In the data rows, the value 128 means zero.
Each row below has a hidden score, from 0 to 40, with 20 about the middle. What is it? The score is a weighted sum of the row's numbers plus the product of two more (or one squared), each taken from its middle value.
149 135 124 141 129 102 153 150 155 108 188 117 112 134 148 97 -> 11
92 136 159 158 167 158 117 101 120 183 88 144 173 125 136 152 -> 30
140 150 58 128 108 154 120 131 125 117 188 117 141 120 118 155 -> 23
104 121 188 99 130 106 132 90 147 130 111 123 109 142 68 105 -> 18
52 96 88 166 56 85 77 127 17 153 70 193 66 123 79 115 -> 11
186 105 81 110 165 103 164 229 140 65 128 130 117 139 150 102 -> 7
166 140 101 143 176 142 176 155 116 115 144 137 136 99 154 113 -> 12
214 135 77 124 99 168 118 147 148 99 115 178 161 49 223 151 -> 23
114 90 111 155 160 161 75 92 103 84 76 126 175 92 155 113 -> 27
96 180 123 138 130 155 86 153 152 113 144 111 170 153 126 153 -> 28
150 85 122 132 123 120 160 113 116 142 118 134 129 136 112 158 -> 21
156 154 167 116 123 142 123 120 126 124 93 136 125 109 142 133 -> 24
124 141 147 83 157 135 125 124 149 113 112 120 119 155 124 125 -> 24
144 162 149 136 127 142 149 116 162 140 126 118 155 131 194 134 -> 26
91 138 71 140 107 133 106 125 85 110 153 103 161 94 107 137 -> 17
121 136 130 156 81 111 115 134 93 128 149 164 108 163 116 117 -> 23
125 146 131 149 134 106 144 85 164 124 137 106 129 150 119 94 -> 18
120 102 125 152 135 111 112 140 128 144 151 108 154 95 161 160 -> 14
126 100 99 166 94 87 120 98 96 175 130 149 114 115 117 139 -> 16
126 162 147 93 100 130 112 132 169 132 142 122 137 137 126 142 -> 30
84 104 157 100 157 176 120 155 126 123 139 130 145 140 141 176 -> 31
176 131 89 128 157 145 164 174 129 51 167 90 143 86 175 125 -> 11
147 156 129 110 179 88 145 134 126 148 98 138 125 171 114 142 -> 22
90 129 146 105 144 166 97 151 109 117 151 117 141 164 107 116 -> 29
134 102 119 108 82 128 144 124 140 121 124 118 137 177 94 165 -> 29
161 103 120 125 101 97 147 117 107 133 109 141 134 141 153 133 -> 19
115 140 168 134 177 126 126 125 112 132 97 137 122 125 134 102 -> 19
66 119 191 149 132 122 46 78 60 107 29 155 91 159 107 109 -> 27
128 153 140 159 100 110 139 111 165 162 101 132 130 137 142 152 -> 23
109 104 72 150 102 81 83 131 78 177 51 147 116 126 101 139 -> 14
114 152 150 138 129 212 78 119 91 100 117 161 127 157 140 80 -> 33
120 105 157 107 196 56 178 206 163 103 142 125 104 87 130 125 -> 3
110 79 145 131 114 125 172 108 130 93 131 145 130 95 174 147 -> 19
147 177 131 79 125 187 136 152 138 100 190 100 99 93 143 92 -> 21
117 120 111 106 140 137 120 137 163 124 146 141 146 114 129 109 -> 21
98 156 118 114 72 157 137 166 144 137 122 116 117 81 139 107 -> 18
158 117 152 139 138 124 165 147 124 107 153 138 108 140 120 142 -> 19
106 119 99 149 119 133 126 191 81 86 166 122 102 115 156 96 -> 5
121 109 175 143 135 108 123 89 125 155 97 140 115 200 74 128 -> 28
81 112 159 170 93 112 143 122 83 150 112 114 113 135 60 142 -> 17
100 116 167 123 152 87 169 58 125 108 138 120 97 149 97 113 -> 13
161 190 182 56 151 127 197 109 192 144 129 120 139 203 148 114 -> 29
122 115 137 80 115 187 113 86 107 126 134 125 185 127 89 108 -> 31
156 113 107 131 139 141 160 188 128 97 204 152 110 192 136 110 -> 21
154 109 146 125 150 67 181 116 150 152 127 101 100 193 115 102 -> 12
130 175 143 123 161 156 119 128 135 113 160 113 140 172 136 85 -> 26
123 140 140 149 197 118 152 69 117 132 133 152 124 127 160 140 -> 24
164 116 135 144 140 98 163 166 136 143 115 148 98 138 142 121 -> 14
227 166 135 147 97 124 122 229 176 91 190 113 159 117 160 162 -> 19
99 108 152 119 130 148 117 66 121 119 101 156 97 168 112 114 -> 24
144 114 120 115 80 95 147 119 127 171 118 136 100 128 125 136 -> 18
155 129 89 106 125 118 122 109 170 136 65 129 116 82 174 125 -> 10
203 124 85 96 123 125 136 237 174 90 143 117 139 140 199 140 -> 16
101 102 124 154 168 119 116 115 100 160 67 154 143 145 165 134 -> 24
106 151 109 153 167 118 147 127 74 158 156 135 99 157 131 113 -> 13
154 113 108 109 91 122 117 169 106 142 136 124 144 109 154 135 -> 24
181 137 162 133 184 151 141 101 132 127 77 124 129 154 142 162 -> 30
114 155 149 90 135 186 131 89 109 136 118 113 121 126 81 85 -> 16
158 138 93 130 121 161 127 150 138 97 162 114 180 84 155 122 -> 19
174 90 111 134 151 156 138 131 107 147 89 143 178 67 183 141 -> 20
150 124 110 143 129 115 172 141 159 75 130 103 141 125 143 151 -> 20
120 83 103 136 54 76 84 128 107 178 67 164 110 134 121 154 -> 23
164 140 157 135 178 173 156 167 162 80 165 94 147 116 156 126 -> 18
101 99 140 163 93 141 99 141 122 130 141 116 135 145 128 171 -> 19
148 144 92 101 110 150 74 95 138 126 129 117 120 129 130 127 -> 22
158 153 136 150 136 99 166 146 175 128 127 126 139 155 185 153 -> 21
168 144 125 106 186 213 115 158 142 105 132 103 159 128 146 98 -> 29
182 59 122 93 130 125 137 141 162 113 144 118 183 95 148 170 -> 24
149 137 100 106 107 130 155 208 169 104 156 114 167 101 171 91 -> 10
149 74 91 108 92 172 147 128 182 114 112 108 127 96 143 129 -> 19
98 106 104 173 103 111 125 96 104 109 129 153 141 104 131 132 -> 16
149 130 129 110 148 106 156 110 149 151 69 132 116 166 138 126 -> 20
118 161 109 78 116 148 163 84 173 171 98 131 131 121 143 112 -> 13
111 161 165 166 211 125 108 69 73 154 96 143 103 116 117 118 -> 14
193 126 136 120 90 72 216 148 201 121 182 86 147 149 162 167 -> 17
141 132 140 122 135 130 161 146 134 140 137 137 125 135 153 105 -> 19
161 111 178 123 127 52 179 145 145 91 150 138 139 152 126 143 -> 19
127 135 87 119 128 97 121 141 132 168 140 138 114 78 155 139 -> 11
104 151 113 167 141 164 137 142 69 118 103 135 162 94 159 157 -> 21
167 105 75 115 68 114 154 99 125 112 165 129 114 114 159 122 -> 11
155 152 70 152 104 98 115 153 103 141 136 170 140 70 161 144 -> 13
110 93 120 145 126 98 135 148 157 147 141 120 125 154 145 153 -> 15
118 132 107 134 147 115 118 111 120 139 113 139 157 123 116 120 -> 21
98 104 136 113 150 116 92 45 127 135 116 150 121 163 162 106 -> 25
153 139 99 154 139 130 156 133 149 75 178 125 162 108 151 123 -> 17
137 147 147 111 121 120 141 157 150 110 112 130 133 103 135 122 -> 18
96 137 76 148 82 102 123 183 101 153 138 161 122 120 122 142 -> 14
75 141 118 115 116 157 81 114 85 139 78 89 120 93 105 106 -> 15
137 158 129 141 111 100 85 176 123 95 153 112 156 126 135 160 -> 18
110 106 105 135 127 126 77 116 101 133 109 124 142 176 157 76 -> 21
112 97 121 91 109 136 61 120 135 151 73 114 179 91 77 139 -> 28
41 122 109 198 143 152 21 77 35 191 70 186 168 113 88 106 -> 24
47 119 109 154 110 223 57 114 31 164 65 150 133 98 87 70 -> 28
123 143 79 105 79 69 153 178 129 100 164 111 121 157 74 131 -> 13
158 169 168 108 129 159 104 137 114 115 120 132 115 179 142 119 -> 34
165 109 119 141 128 159 136 141 129 116 159 138 126 103 157 130 -> 22
155 92 168 88 156 142 156 124 200 65 197 92 123 139 128 157 -> 25
150 137 131 108 116 159 106 115 136 152 135 114 162 104 164 114 -> 28
120 127 140 124 143 144 140 131 158 142 145 102 128 122 133 145 -> 22
124 175 152 106 93 142 137 165 145 81 186 98 174 94 109 156 -> 24
134 89 140 139 125 106 142 124 99 172 66 169 130 95 158 142 -> 17
117 120 161 61 127 123 165 137 157 100 157 130 132 183 128 124 -> 29
151 90 89 137 155 118 80 117 85 162 115 154 143 70 162 150 -> 18
127 99 105 129 122 169 123 137 124 110 110 160 147 131 137 121 -> 24
122 151 37 176 142 180 87 177 99 162 144 194 153 112 197 106 -> 17
125 164 172 131 135 161 135 96 138 120 139 104 173 119 127 126 -> 30
165 115 127 123 155 157 133 134 109 137 122 154 133 176 174 89 -> 26
118 151 128 156 150 156 129 132 132 136 71 136 133 164 110 122 -> 26
128 176 108 156 122 192 101 106 96 179 88 152 172 123 148 126 -> 33
212 139 139 115 201 123 215 141 175 101 134 134 120 95 181 121 -> 11
114 167 135 105 102 152 112 132 134 143 131 113 140 115 95 99 -> 25
86 158 110 146 99 130 136 63 88 225 51 153 144 111 92 136 -> 18
123 104 106 137 76 116 127 148 107 137 146 104 131 145 107 140 -> 21
150 132 138 114 148 115 152 161 156 120 122 122 121 117 127 114 -> 15
164 143 129 110 122 106 136 173 162 120 144 91 164 99 109 148 -> 19
111 124 138 127 109 117 114 124 142 99 160 101 129 162 120 142 -> 23
121 101 103 137 164 161 101 110 142 123 114 106 142 101 172 111 -> 18
82 125 156 110 162 155 113 112 103 125 143 97 149 92 133 99 -> 19
137 125 108 134 71 120 81 97 110 153 92 148 130 113 127 81 -> 20
146 159 100 122 176 164 143 161 141 148 117 106 170 112 182 104 -> 20
124 150 120 156 151 150 126 161 128 110 154 124 117 126 149 121 -> 15
99 186 187 116 192 159 72 61 117 164 97 67 144 148 75 146 -> 30
83 121 163 102 196 136 142 76 111 120 118 126 113 152 60 91 -> 15
105 89 105 174 110 96 114 139 80 194 105 153 122 149 124 144 -> 18
110 140 119 125 139 79 170 133 125 127 144 134 127 148 116 166 -> 21
165 85 172 75 101 87 183 106 153 135 115 133 48 163 120 151 -> 10
103 136 105 177 153 148 77 125 98 120 125 158 147 87 97 128 -> 18
117 159 167 99 168 136 138 113 165 118 136 110 95 189 130 101 -> 23
100 140 164 97 135 167 111 85 124 99 116 111 149 145 110 120 -> 32
150 174 103 137 144 142 148 98 127 101 88 147 131 116 172 109 -> 22
122 153 86 104 102 143 78 139 123 101 179 96 180 157 183 151 -> 31
103 110 164 180 115 72 159 73 98 136 70 171 96 179 128 103 -> 19
68 146 112 118 155 136 77 94 81 203 62 136 130 109 110 100 -> 15
144 106 125 135 134 101 175 156 121 114 165 156 77 123 165 91 -> 7
215 162 81 127 98 63 184 191 193 122 149 124 87 74 171 110 -> 1
113 116 124 157 116 111 148 172 76 124 111 142 126 85 140 149 -> 9
93 117 229 107 145 55 179 88 172 138 107 104 83 214 53 160 -> 27
112 164 178 98 139 108 180 77 134 178 116 123 126 147 116 110 -> 15
175 95 171 123 162 142 132 131 151 130 96 154 128 154 137 128 -> 28
72 125 174 112 103 193 112 105 130 104 154 102 132 154 95 130 -> 33
144 101 105 136 106 92 172 111 98 144 156 143 123 135 172 117 -> 12
95 86 168 132 124 104 143 130 132 123 117 121 118 138 102 182 -> 21
135 200 136 98 155 166 91 119 132 73 130 107 115 158 139 133 -> 29
103 89 104 152 97 71 110 79 99 122 130 114 107 144 50 118 -> 10
136 143 81 126 108 112 140 144 144 132 162 118 97 62 156 136 -> 7
102 95 111 141 138 134 113 157 107 125 160 143 109 134 118 105 -> 16
124 114 128 162 114 138 132 137 127 96 111 145 128 135 144 103 -> 14
140 131 117 196 146 97 194 106 137 141 131 118 143 139 145 189 -> 20
122 112 147 118 106 88 123 106 148 176 110 133 111 137 133 144 -> 21
159 151 152 128 193 177 150 102 174 137 135 123 161 180 185 134 -> 36
152 142 149 137 123 213 81 97 195 85 145 78 186 92 171 110 -> 29
129 140 101 129 124 136 124 148 141 127 130 129 107 125 150 109 -> 17
115 127 144 137 113 196 111 112 116 134 136 133 156 106 102 163 -> 34
130 97 100 145 113 98 115 107 144 146 132 131 133 138 107 138 -> 19
191 133 170 78 164 127 216 165 173 65 170 116 131 167 142 89 -> 20
132 151 110 119 160 102 141 126 131 117 119 116 136 162 101 133 -> 23
106 137 129 143 118 132 132 148 89 91 139 161 123 126 140 113 -> 17
114 175 198 146 127 94 96 112 155 173 104 96 108 148 72 152 -> 27
124 159 174 101 167 101 152 98 186 111 169 99 126 80 113 117 -> 12
100 127 65 176 101 144 12 50 42 210 53 193 136 96 133 134 -> 26
177 169 88 121 98 132 146 193 178 51 212 166 114 114 173 140 -> 17
77 116 110 171 119 192 76 134 92 128 136 91 142 97 103 103 -> 18
162 116 8 151 107 194 69 211 52 121 147 143 142 56 187 140 -> 25
136 169 167 122 118 181 40 108 122 71 86 86 144 127 135 110 -> 32
126 121 137 121 135 139 157 109 149 122 111 171 98 138 141 92 -> 17
140 153 170 123 137 118 135 117 129 125 147 111 84 183 64 143 -> 25
108 83 89 125 84 124 93 82 95 152 131 94 124 113 107 119 -> 16
190 120 101 106 50 137 91 92 121 125 71 150 152 166 127 142 -> 34
133 108 70 162 141 130 112 129 112 157 92 159 110 67 205 122 -> 9
147 137 120 148 100 145 138 148 151 139 149 132 93 143 120 104 -> 26
119 158 141 137 133 144 115 118 138 153 131 110 135 147 129 91 -> 23
158 146 138 126 30 116 127 135 140 87 161 116 111 120 110 131 -> 24
149 124 141 117 73 102 139 103 96 129 151 149 98 143 102 165 -> 23
186 100 163 132 158 114 134 143 132 130 147 123 122 162 150 167 -> 27
124 165 139 113 109 118 130 149 144 120 99 152 119 137 70 118 -> 22
124 115 131 132 82 106 158 119 140 107 120 104 122 109 131 98 -> 11
123 127 142 138 132 105 159 88 138 136 148 86 90 154 102 142 -> 14
136 102 103 157 103 152 121 86 130 108 144 138 143 90 144 127 -> 19
99 93 95 167 86 123 101 129 90 115 160 134 145 121 135 136 -> 13
158 157 87 136 111 100 90 141 127 162 127 148 110 131 173 123 -> 21
